In the data rows, 128 means zero.
Some points, each followed by its number:
107;137;087;095;152;099;186;114;225;183;053;064;032;108;112;173;128;045;101;063;139;148;176;134;119;140;211;211;098;203;032;228;218;034;141;111;112;084;159;202;147;082;151;158;208;115;167;121 0
106;107;144;202;113;186;112;098;093;023;180;213;199;144;148;126;118;145;203;173;091;166;147;092;115;132;127;117;170;134;212;046;067;195;108;172;133;101;055;051;152;171;069;099;085;120;077;120 1
113;116;157;180;112;149;104;134;073;086;188;100;197;136;155;101;143;157;149;176;142;133;102;111;140;107;066;071;151;093;192;085;038;205;111;122;165;189;138;087;107;190;108;085;084;144;103;164 2
181;132;140;133;097;132;089;120;088;069;164;233;189;138;122;089;111;193;134;140;075;102;105;141;109;111;106;085;136;085;174;052;098;161;139;144;117;125;090;060;120;147;108;128;092;101;107;112 3
165;122;131;118;115;125;091;149;096;095;142;217;162;145;106;090;117;179;114;132;099;116;117;141;106;131;115;100;118;108;151;074;115;132;143;143;110;131;097;094;125;142;117;138;105;108;129;106 4
109;120;120;157;158;133;163;124;151;162;094;105;080;149;121;153;143;090;131;119;182;155;169;116;132;156;169;189;131;170;062;170;194;117;118;115;171;098;120;177;147;104;118;132;187;120;147;135 5
137;159;140;147;172;088;150;135;128;200;111;107;089;130;135;114;138;083;103;106;175;114;127;133;119;140;120;158;077;159;090;173;166;120;094;115;143;156;138;184;147;124;144;152;168;108;150;124 6
156;090;121;136;074;191;100;101;088;017;173;238;201;162;111;114;105;200;174;153;066;128;148;137;124;124;119;110;183;097;193;039;086;164;141;143;126;054;067;020;101;153;065;123;093;120;064;112 7
114;123;130;145;151;117;161;132;150;185;095;101;076;134;135;152;142;081;142;121;189;160;178;124;128;151;178;186;131;158;089;179;192;100;134;116;163;113;113;175;145;109;103;134;189;119;130;141 8
090;135;135;138;123;133;118;122;132;101;145;065;135;108;137;141;119;125;134;145;102;116;111;123;143;120;107;092;118;106;170;125;063;136;126;127;103;154;166;114;102;150;137;104;082;137;131;150 9
100;152;121;082;153;087;174;136;197;227;077;000;050;087;111;173;149;076;073;094;168;116;111;140;146;132;141;154;097;145;058;219;170;070;146;096;125;161;208;229;120;094;183;135;177;156;188;153 10
117;131;172;198;097;171;086;123;061;068;186;135;216;130;161;096;125;161;176;186;126;128;095;101;137;113;047;077;148;082;209;054;039;224;100;150;162;184;128;072;114;193;105;081;064;129;085;160 11
098;127;139;123;100;139;092;108;119;050;165;114;195;113;163;125;113;147;169;170;083;100;097;119;117;111;086;055;131;091;227;061;013;185;124;165;092;151;151;057;109;170;130;075;033;159;098;127 12
143;131;122;133;149;077;139;131;122;196;120;114;084;133;134;118;132;097;108;129;186;148;134;133;128;147;126;161;086;149;084;185;169;129;102;117;157;174;133;174;140;106;139;148;165;115;146;128 13
087;141;112;097;132;116;149;137;165;166;115;041;092;097;145;153;126;074;103;120;133;124;121;126;157;117;123;126;102;125;113;160;132;122;140;119;114;167;195;164;123;126;154;127;122;153;153;145 14
148;105;112;112;113;160;141;130;114;112;112;196;133;152;109;145;124;182;141;121;094;135;154;123;129;127;163;145;151;111;129;105;153;112;153;124;150;071;086;104;124;115;095;140;173;128;131;120 15
155;083;119;128;096;181;103;139;102;053;158;229;183;151;113;116;128;199;165;147;070;141;141;130;124;118;148;116;177;103;172;059;109;154;146;131;125;057;064;053;117;142;068;129;116;123;095;113 16
111;132;114;134;162;114;196;140;169;228;056;078;028;133;108;162;154;042;116;104;212;171;176;123;148;169;187;216;119;186;009;239;232;072;126;097;158;119;129;222;153;054;140;160;233;124;168;161 17
108;157;113;080;158;095;174;144;196;221;079;000;044;081;118;162;152;066;071;095;162;131;125;148;143;138;131;160;107;139;050;220;185;070;121;098;119;173;217;221;139;078;191;130;166;168;194;144 18
103;117;108;159;073;156;092;100;144;000;159;206;187;148;152;133;087;133;211;149;051;146;152;109;115;099;149;076;151;135;225;040;027;149;141;176;062;074;093;014;130;184;096;110;058;134;085;085 19
156;104;118;116;117;165;128;122;115;106;123;194;155;145;109;122;127;167;139;121;101;145;151;141;123;129;149;150;180;120;148;111;165;113;159;121;125;064;086;094;126;109;104;140;147;128;107;127 20
182;128;127;078;144;094;125;150;132;185;112;149;094;119;112;128;131;140;068;093;136;109;120;139;116;133;130;145;127;120;076;153;177;105;143;121;128;114;117;171;127;089;161;163;175;112;156;118 21
110;120;153;180;120;166;122;107;088;052;149;187;170;163;137;126;117;119;205;171;120;158;144;111;117;117;130;121;136;142;172;072;080;175;110;143;135;102;065;054;133;170;086;129;102;110;082;130 22
106;130;148;150;148;153;136;135;085;137;147;071;157;120;152;117;148;135;142;166;170;120;105;119;158;126;084;109;141;100;146;129;098;173;111;110;176;179;148;137;108;154;125;091;128;130;125;167 23
141;112;108;127;106;157;137;118;136;094;114;190;144;142;105;139;129;158;124;123;090;121;158;130;122;142;150;144;168;120;123;096;165;117;162;109;128;071;086;106;128;111;087;145;162;132;110;121 24
160;107;107;099;123;151;138;137;137;152;086;158;084;152;096;146;130;153;117;083;138;149;169;136;139;160;177;188;155;132;064;168;215;088;157;092;143;070;104;168;143;069;102;157;198;121;146;133 25
119;134;161;190;121;116;085;114;068;080;181;192;179;151;144;104;109;145;155;167;121;124;108;123;111;124;113;096;122;125;179;060;062;188;094;163;135;154;086;072;139;170;102;116;071;101;098;122 26
145;099;112;119;109;162;115;129;116;073;127;213;150;158;110;113;125;198;150;118;072;140;144;127;140;128;141;146;168;126;149;075;145;124;161;118;137;061;075;072;115;117;094;135;131;137;089;105 27
094;139;124;119;123;141;122;121;146;098;144;057;148;113;156;145;112;113;128;146;106;120;093;121;123;112;105;088;119;105;164;112;071;158;119;134;100;160;166;122;112;157;153;098;074;160;135;147 28
174;124;107;058;161;123;172;165;133;255;065;024;050;110;088;141;167;129;041;087;186;118;122;158;145;143;121;183;145;091;042;232;240;083;164;058;170;148;171;251;100;055;163;146;228;152;171;169 29
101;126;119;134;110;141;127;109;161;058;121;157;128;141;128;154;112;106;153;106;078;140;142;112;130;123;161;126;132;163;150;111;105;097;136;155;076;080;125;100;140;127;100;115;109;131;120;092 30
147;089;130;130;085;191;092;110;094;018;158;235;207;162;120;115;113;191;169;141;063;130;144;121;136;132;131;106;179;109;209;033;088;169;146;153;123;047;060;023;119;160;083;115;087;121;080;108 31
155;108;112;115;106;164;134;118;102;099;117;194;135;158;109;128;141;174;138;112;098;132;158;131;131;132;149;142;165;103;116;109;156;107;156;116;135;060;086;124;111;101;105;135;149;127;119;121 32
157;105;114;104;100;170;128;134;114;095;127;201;126;136;098;123;119;151;135;109;102;144;150;132;132;141;154;154;148;122;137;104;158;127;137;113;132;059;076;112;126;108;094;134;144;107;125;115 33
120;136;144;196;118;113;087;118;081;067;187;219;181;142;163;085;114;138;174;182;111;107;109;112;102;112;098;050;113;120;207;050;033;202;092;167;141;157;085;050;149;187;097;107;057;105;084;099 34
142;149;139;145;163;088;138;135;123;205;107;130;093;137;126;104;139;074;104;107;186;128;121;131;123;139;137;146;086;153;079;178;168;106;100;119;152;173;135;179;153;122;150;142;152;109;157;126 35
077;120;110;162;078;163;093;102;135;000;153;205;189;143;142;154;080;140;204;158;037;138;144;107;113;117;136;082;145;133;222;043;024;154;125;197;066;080;093;012;133;175;087;110;045;133;091;082 36
175;130;134;120;082;109;090;124;078;089;179;244;197;144;113;074;112;204;133;138;065;106;100;144;101;116;111;094;146;096;189;054;081;158;138;133;125;129;077;082;134;146;125;134;085;093;091;110 37
152;118;092;074;158;123;192;152;170;222;049;109;043;136;083;145;154;108;065;058;155;147;175;153;146;155;191;219;150;167;019;218;255;046;161;084;138;078;127;221;129;049;130;171;245;132;185;145 38
155;102;108;116;125;158;138;126;120;096;119;187;140;153;107;138;128;158;130;128;097;141;158;135;137;129;163;157;158;134;127;116;167;118;150;116;134;076;092;097;119;131;098;147;156;115;104;116 39
New points follow, each followed by the numbers of its two nearest points above, nearest first.
094;133;148;149;086;148;086;109;120;012;190;128;201;112;157;136;104;153;172;165;063;101;112;110;133;099;068;034;143;093;242;042;000;183;113;170;083;139;142;021;108;189;119;087;016;152;076;120 12 36
109;152;121;105;124;070;134;128;185;156;118;121;099;117;136;130;106;077;098;107;119;116;133;133;108;141;154;123;083;165;098;156;140;085;130;141;091;142;158;141;144;117;167;158;107;123;153;095 14 6
147;152;129;130;178;065;159;147;148;255;075;062;042;117;123;122;155;061;073;078;215;136;144;139;127;155;140;200;095;183;011;223;221;096;117;088;141;167;161;247;161;083;163;160;211;110;182;136 17 18
093;127;147;138;082;148;103;096;106;011;179;127;218;112;171;126;095;149;171;166;068;105;104;111;132;104;075;047;133;098;236;037;000;194;125;169;089;140;142;031;105;181;120;097;014;156;095;128 12 11
085;133;117;146;114;140;137;096;168;060;123;148;125;142;134;164;105;100;176;129;085;141;152;112;129;123;153;131;128;168;153;104;097;115;132;161;090;075;115;093;126;136;120;119;114;138;108;101 30 39
175;114;123;107;106;109;104;151;103;138;133;187;133;132;111;096;113;170;099;126;095;115;118;139;110;124;121;108;126;098;117;102;136;130;147;133;122;122;102;130;137;120;128;142;121;093;130;108 4 33
117;113;133;170;131;161;132;120;113;118;129;156;128;147;136;144;134;105;167;133;137;160;157;103;132;124;154;170;137;164;121;121;131;142;119;141;148;113;101;114;133;129;090;113;152;112;104;125 39 33
176;131;133;124;120;134;091;121;089;105;146;213;164;133;116;093;102;192;101;135;090;108;115;131;111;129;110;098;139;092;131;077;111;145;148;130;136;122;095;091;126;137;115;146;105;105;120;102 4 3
167;122;131;078;128;157;154;154;127;188;126;080;115;114;105;129;155;175;079;101;153;109;104;146;139;125;112;155;152;085;090;161;184;112;144;074;158;140;145;189;092;096;147;126;174;135;149;172 21 13
161;127;133;122;090;129;079;139;101;081;166;251;182;138;133;080;110;203;116;155;078;097;097;135;108;121;113;073;138;089;183;061;088;148;140;146;110;105;086;066;105;134;116;133;091;105;110;100 3 37
097;145;127;107;141;108;139;137;174;167;109;018;094;097;129;159;140;096;117;128;140;121;118;135;136;118;122;116;119;138;114;164;131;119;141;123;118;152;196;174;118;126;152;123;125;166;163;150 14 10
088;132;112;147;103;132;131;095;163;065;122;148;132;136;141;153;105;092;159;124;085;147;153;121;127;116;147;134;133;163;143;108;100;089;130;147;080;072;119;085;144;145;103;121;100;130;102;101 30 24
114;166;105;125;131;074;145;128;182;153;079;116;090;113;128;143;096;071;096;095;116;114;121;151;106;127;144;123;082;168;098;149;126;081;125;138;081;126;164;150;135;123;160;151;119;119;155;105 14 6
170;146;114;063;155;119;191;162;137;245;078;042;054;085;091;144;160;127;052;083;175;116;118;143;154;145;129;174;128;089;027;224;244;080;156;055;173;153;182;249;104;057;168;142;214;152;182;179 29 10
178;124;127;099;117;103;100;139;107;130;137;189;144;133;100;095;130;158;095;123;103;115;112;138;120;113;130;111;125;119;139;090;139;122;132;122;119;114;109;116;117;111;130;150;120;115;130;106 4 33
093;125;110;149;116;132;143;113;161;060;108;150;133;134;138;162;110;100;165;131;068;140;155;107;116;131;174;133;135;168;151;107;109;106;134;162;079;075;117;088;146;138;122;127;106;130;108;094 30 39
112;144;122;137;106;090;108;105;152;099;118;155;141;120;142;127;095;102;135;118;098;116;112;125;115;123;132;087;090;151;155;110;089;125;117;152;087;131;138;086;143;149;144;126;084;122;116;086 30 9
113;130;148;159;137;147;114;137;096;138;167;072;153;127;144;131;156;149;135;173;175;131;107;128;142;118;084;118;124;101;137;132;098;173;105;120;176;174;151;130;116;164;133;088;115;135;119;161 23 9
164;105;140;100;109;164;096;138;077;104;158;139;162;127;126;103;133;205;124;148;123;109;111;133;145;120;073;088;168;049;177;092;107;163;147;103;149;125;129;112;099;142;118;122;114;148;110;150 4 3
100;135;094;079;152;097;178;119;219;184;055;062;031;121;122;169;129;050;099;083;155;155;176;116;129;147;205;214;109;210;048;215;215;036;140;119;107;086;152;207;135;086;149;154;192;136;178;109 0 17
102;154;113;096;144;108;153;136;175;164;110;021;100;096;127;147;140;099;108;114;129;110;114;127;137;119;121;128;106;133;113;179;124;105;142;111;112;153;179;175;123;127;168;114;125;162;167;140 14 10
116;155;121;129;120;079;118;128;163;109;136;148;131;112;141;123;094;119;117;114;086;112;113;131;108;124;121;088;091;150;157;108;083;119;121;170;079;128;138;100;149;143;140;139;083;129;132;088 30 9
097;149;123;091;134;107;146;127;156;165;108;022;105;089;128;143;130;092;104;104;141;106;105;134;138;108;118;122;107;128;114;165;127;103;129;115;108;146;192;173;118;118;164;127;124;162;152;156 14 10
128;128;150;151;150;151;138;116;096;150;143;074;147;109;151;126;142;137;142;164;182;121;109;129;143;119;078;099;134;090;143;122;096;178;103;122;168;197;136;130;118;154;134;095;120;148;121;169 23 9
110;124;168;182;112;164;108;118;068;086;182;105;187;130;160;113;136;170;170;174;146;119;106;113;141;112;066;088;136;077;198;085;056;209;097;125;161;173;117;080;110;187;112;084;085;143;086;147 2 11
164;111;110;090;125;153;150;139;145;152;084;162;083;132;088;148;151;129;107;089;135;126;169;145;126;143;175;193;142;127;077;159;210;101;157;098;141;060;109;164;122;073;130;141;212;115;146;138 25 21
116;135;147;178;122;110;084;120;092;082;180;194;182;145;153;105;118;140;172;166;140;126;100;100;105;118;093;082;105;125;173;071;079;178;098;148;131;161;096;073;158;171;104;115;081;098;089;119 26 34
166;110;106;086;128;152;159;140;145;160;084;151;089;145;082;148;141;155;114;088;141;164;169;145;127;143;166;196;147;131;071;163;210;081;166;105;147;076;102;162;131;080;120;157;202;118;148;142 25 21
121;121;146;172;129;167;111;122;069;081;189;104;189;115;150;111;130;158;170;180;146;125;096;103;148;109;067;083;160;090;191;081;063;196;098;131;147;180;130;085;106;169;106;087;076;140;089;158 2 11
093;156;124;091;133;118;145;134;170;161;122;018;107;097;135;152;134;086;111;113;142;124;114;132;132;123;116;117;098;121;109;170;128;110;138;121;112;161;198;160;123;121;180;120;116;162;142;136 14 28
175;118;127;128;118;142;091;145;076;090;168;232;192;137;121;071;103;194;123;151;080;096;102;141;111;122;111;086;148;091;184;054;096;162;124;154;121;117;089;065;127;148;104;139;103;109;109;097 3 37
179;104;128;121;103;119;085;132;080;079;157;236;184;131;117;083;122;192;129;141;076;102;112;136;110;115;111;071;133;079;179;058;087;156;149;153;120;122;092;070;110;136;110;140;089;113;095;097 3 37
